In the rows, 128 means zero.
Named moves, each a turn or a mirror, and the order they were made in; the first pair answered
Z:
[128 104 135 110 153 113 144 133 137 146 121 132 110 162 141 138 148 123
 140 102 132 124 125 129 116] => [127 116 151 112 149 111 139 119 133 153 130 136 108 159 136 124 154 131
 134 108 137 113 133 129 110]
[118 141 128 101 169 142 138 136 135 143 117 104 149 122 135 125 132 118
 137 108 122 143 148 116 131] => [126 161 145 100 155 142 130 120 127 152 135 112 147 125 128 104 143 134
 132 115 127 131 153 123 121]
[ 99 147 141 148 137 124 184  76 118 112  90 119 132  68 142 121 136 144
 116 142 140 155 189 117 127] => [101 136 129 149 138 122 185  86 118 108  92 122 129  64 142 130 130 137
 114 138 141 161 186 113 128]
[109 112 106 117 163 116 139 162 133 121  98 122 138 123 132 157 108 105
 140 121 133 142 124 112 153] => [128 160 161 116 126 114 117 107 116 134 117 133 136 136 121  95 138 154
 126 159 154  97 137 150 118]
W:
[122 156 130 129 106 145 128 145 137 127 146  95 112 136 127 116  92  69
 127 141 101 145 119 148 125] => [118 148 121 109 137 136 138 147 129 148 136  92 117 144 135 131  87  67
 131 119 110 156 129 141 130]
[148 148 157 102 138  94 118 102 109 146 119 140 137 149 138 106 142 122
 130 105 143 125 162 142 127] => [160 161 160 119 109 109 108  99 124 121 135 145 129 139 138  83 141 132
 119 124 134 117 148 156 128]
[114 149 157 120 165 117 128 106 142 107 128 133 139 131 126 117 186 132
 139 124 143 103 149 134 127] => [116 149 152 123 158 116 127 105 142 105 135 135 134 127 124 116 185 128
 136 127 145  98 140 143 126]
K:
[104 130  93 150 120 100 157  81 144 112  87 110 110 111 100 133  97 162
 112 135 115 138 186 130 143] => [130 172 114 151  79 126 132  85 145 126 116 105 129  92  97 109  94 147
 131 150 115 134 171 164 144]
[120  82  90 181 123  84 166 148 137  36  93 148 101 136 164 117 113  84
  68 118 109 143 139 121 158] => [173 145  97 185  74 120 143 145 127  54 128 133 139 101 153  88 110  53
  92 122 118 155 141 164 173]
[116 122 154 111 146 127 119  97 119 162 142 124 124 142 113 138 125 177
 153 133 131 112 139 118 104] => [109 126 133 112 156 117 137  99 108 154 120 110 144 128 113 147 122 160
 140 116 128 130 166 101 119]
[143 174 166  95 109 156  97 122 102 172 181 115 178 106 117 105 138 111
 159 109 140 131 118 159  97] => [ 97  98 176  91 146 130 101 123 127 164 165 145 122 158 129 125 149 166
 144 128 134  91  82 119  63]
Q:
[125 150 112 150  90 121 117 155 139 108 119 103 152 108 159 137 110  51
 146 117 129 162 113 136 170] => [110 179 114 158 100 133 110 100 121 128 128  73 153  79 111 158 100 128
 145 139 127 142 165 125 143]
[111 147 167 128 162 135 147 101 121 142 134  82 131 103 106 152 131 158
 134 117 100 121 162 137 117] => [125 118 160 119 154 116 159 155 134 117 125 112 131 141 153 121 145  79
 134  94  96 142 106 147 138]
[127 115 132 107 127 140 118 147 135 136 132 132 116 148 134 134 119 117
 147 131 120 127  92 129 130] => [118 127 134 115 138 145 110 121 131 146 130 120 115 131 115 148 116 153
 145 143 124 116 115 123 116]
X:
[136 132 147  81 128 113 116 147 130 164 154 122 143 148 163 122 145  85
 136 104 158 136 128 150 120] => [142 129 143  85 124 112 124 162 132 152 150 122 144 141 167 124 138  70
 134 101 153 146 131 145 131]
[134 119 146 149 110 157 114 171 143 179 155 116  99 151 128 145 137 137
 159 122 112 102  70 117 116] => [137 126 127 164 100 151 132 180 148 146 147 122 100 145 140 131 133 103
 145 118 104 114  61 113 138]
[122 123 109 114 135 121 135 149 118 151 138 115 136 129 128 153 123  90
 139  98 135 157 151 126 139] => [119 127 135  98 135 121 119 127 112 172 155 128 125 146 121 149 136 117
 146 113 149 131 147 130 112]
Then:
Between the rows of a pair lie 2 to 3 moves.
[102 103  87 164 120 141 133 129 164  97 117 132 122 102 149 173  87 111
 135 123 102 154 118  98 156] => [126 139 137 166  70 162  93 110 166 113 163 144 114 103 134 134 105 143
 145 164 113 114  89 138 135]  K K Z
[148 164 125 135 135 119 133 106  93 114 114 116 175  88 110 110 136 141
 134  80 131 156 178 139 137] => [120 104 144  99 153 149  93 147 129 155 148 119 145 120 107 172 127 171
 170 109 125 136 104 126 114]  K Z X
[101  86 109 104 154 119 136 152 153 130 119 131 121 145 136 173 127 130
 132 113 132 134 126 108 143] => [114 126 154  96 140 115 124 108 132 151 136 143 125 159 122 127 155 172
 124 133 152  99 146 133 115]  Z W
[131 160 146  90 183 110 152 111  83 168 110 131 185 136 144 126 151 154
 122  93 159 149 184 128 133] => [140 138 116  85 180 140 138 177 111 165 126 116 188 126 158 173 123 109
 151  83 139 172 134 118 152]  K Z
[143 127 143 111  95 145 120 164 168  76 169 158 153  96 129 126 108  62
 117 142 123 115  72 147 144] => [147 129 143  72 135 131 112 180 153 135 163 147 172 114 142 155 111  52
 142 106 133 130  86 135 141]  W K
[105  89 100 147 134 111 134 140 143  93 105 123 110 122 133 147 118 122
 109 128 108 143 139 105 131] => [126 154 127 154 104 116 124 102 116 109 118 118 128 108 125  96 130 132
 110 133 123 131 172 143 125]  Z K K
